L: [188 176 111  97]
U: [161 133 146 129]
H: [130 121 121 121]
F: [164 113 153 159]
W: [125 127 118  87]
B: [ 98 133 126 148]
R: [103 128 106 130]
Q: [129 140 112 105]
places H: [121] | 2 3 4
diff Q: [129 140 112 104] | 4, [105]
places W: [118] | 3
diff W: [125 127 118  86] | 4, [87]
diff Q: [128 140 112 105] | 1, [129]

T: [ 84 117  70  17  91  35 205 205]
N: [207 232 225  77 234  71 136 243]
E: [ 95 197 113  41  46 105 135 134]
Y: [207 232 225  26 234  71 136 243]
diff E: [ 95 197 114  41  46 105 135 134] | 3, [113]
places T: [205] | 7 8
diff N: [207 231 225  77 234  71 136 243] | 2, [232]
diff Y: [207 232 225  26 234  71 137 243] | 7, [136]
diff T: [ 84 117  70  17  91  35 205 204] | 8, [205]

X: [118 149 183  84  79 197 130 171 107 111 146 155 102 102 140 119 134 178
 146 127 131 112  91 121 109 140 171 160  97 159 151  88 140 117 116 180
 169 138 157 142 173 132 129 147 126 131 187 138 103 167 111 127  75 147
  88 131 131 111 151 188  79 178 129]
C: [135  55 120 116 121 120  60  60 139 116  84  84 141  85 141  53 146 131
  97 120 110 124 156 129 139 118 142 106 115 190 153  69 180  75 168 158
  79 115  78 114 158 152 129  73 140 165 159  92  96  60 137 129 128  69
 168 161 140 170 149 121 100 167 153]
Z: [126 196 165  74  67 221 204 234  83 144 160 185 134 125 172 163 128 173
 144 142 118 148  71  94 107 169 172 187 103 135 140 120 122 137  99 168
 231  93 190 138 174 147 162 186 124 139 190 133 145 210 108 145  68 173
  71 133 139 112 127 220 130 164 108]
places X: [111] | 10 51 58
places X: [138] | 38 48
places Z: [137] | 34

sul: [165 153  22  89 113 178]
Nuki: [142 143 158 180 177 124]
muvud: [161 143  51  25 104 141]
pitad: [161 156  19  89 113 179]
Tigo: [124 141  40  34  97 141]
lelu: [ 67 173  31  98 136 177]
nug: [236 137 142  61 113 132]
Lived: [ 29 172  51 120 151 162]
pon: [ 43 172  46 111 145 168]
Puru: [110 143 110 110 110 143]
Pugip: [190 143  74  28 109 141]
diff Lived: [ 30 172  51 120 151 162] | 1, [29]
places Puru: [143] | 2 6
diff pitad: [161 156  19  89 113 180] | 6, [179]

S: [ 78 130 115 128]
M: [108 109 180 111]
P: [109 122  35 129]
diff M: [107 109 180 111] | 1, [108]
diff S: [ 78 130 116 128] | 3, [115]
diff P: [109 123  35 129] | 2, [122]
places M: [180] | 3

J: [214 161 129 122 158 137  95 132  95 156 121 104 214  76 110  72 210 130
 145  85 134 193 162 112  38 214 127 149 162 114  33 214 190 125 131 143
  96  73 182  99  95]
V: [165 139 159 122 163 169 113 132  80 102  96 185 186 142 149  69 165 132
 148 182  92 186 116 148  83 173 136 121 143  84 115  41 114 125 131  80
 176 200  80  33 148]
A: [ 91  79 119  99 163  78 102 132 123 185 115 142 159 142 110  89 239 130
 217 112 113 185 162  91  38  75 136 121 140 102  94 145 166 125 146 150
  97  51  93  99 110]
places V: [186] | 13 22
diff A: [ 91  79 119  99 163  78 102 132 123 185 115 142 159 142 110  89 239 129
 217 112 113 185 162  91  38  75 136 121 140 102  94 145 166 125 146 150
  97  51  93  99 110] | 18, [130]
places A: [185] | 10 22
diff J: [214 161 129 122 158 137  95 132  95 156 120 104 214  76 110  72 210 130
 145  85 134 193 162 112  38 214 127 149 162 114  33 214 190 125 131 143
  96  73 182  99  95] | 11, [121]
places V: [148] | 19 24 41
places J: [95] | 7 9 41
places V: [80] | 9 36 39

D: [123 122 115 128 142 114 118 205 145 108 128 103 146 146 140 142  96 120
 118 114  91 111 130 154  90  98 165 128 146  90 123 142 128 118 102 133]
K: [150 126 146 137 129  92 117 151 204 138 158  95 153 181 126 204 111 119
 130 138 153 121 164 150  86  80 200 182 204  98 137 126 160 140 204 157]
G: [150 126 146 137 129  92 117 151 170 138 158  95 153 181 126 175 111 119
 130 138 125 121 164 150  86  80 200 182 204  98 137 126 160 140 107 118]
diff G: [150 126 146 138 129  92 117 151 170 138 158  95 153 181 126 175 111 119
 130 138 125 121 164 150  86  80 200 182 204  98 137 126 160 140 107 118] | 4, [137]
places K: [204] | 9 16 29 35

Pogep: [130 209 209 204 147]
sito: [216 216 157 157 157]
rugo: [217 147 217 217 147]
Lezu: [ 44 212  86 102 118]
Rep: [130 208 209 154 212]
des: [210  71  84  87  84]
diff Rep: [130 208 209 154 211] | 5, [212]
places sito: [157] | 3 4 5
places Pogep: [209] | 2 3
places rugo: [217] | 1 3 4
diff Pogep: [130 209 209 203 147] | 4, [204]

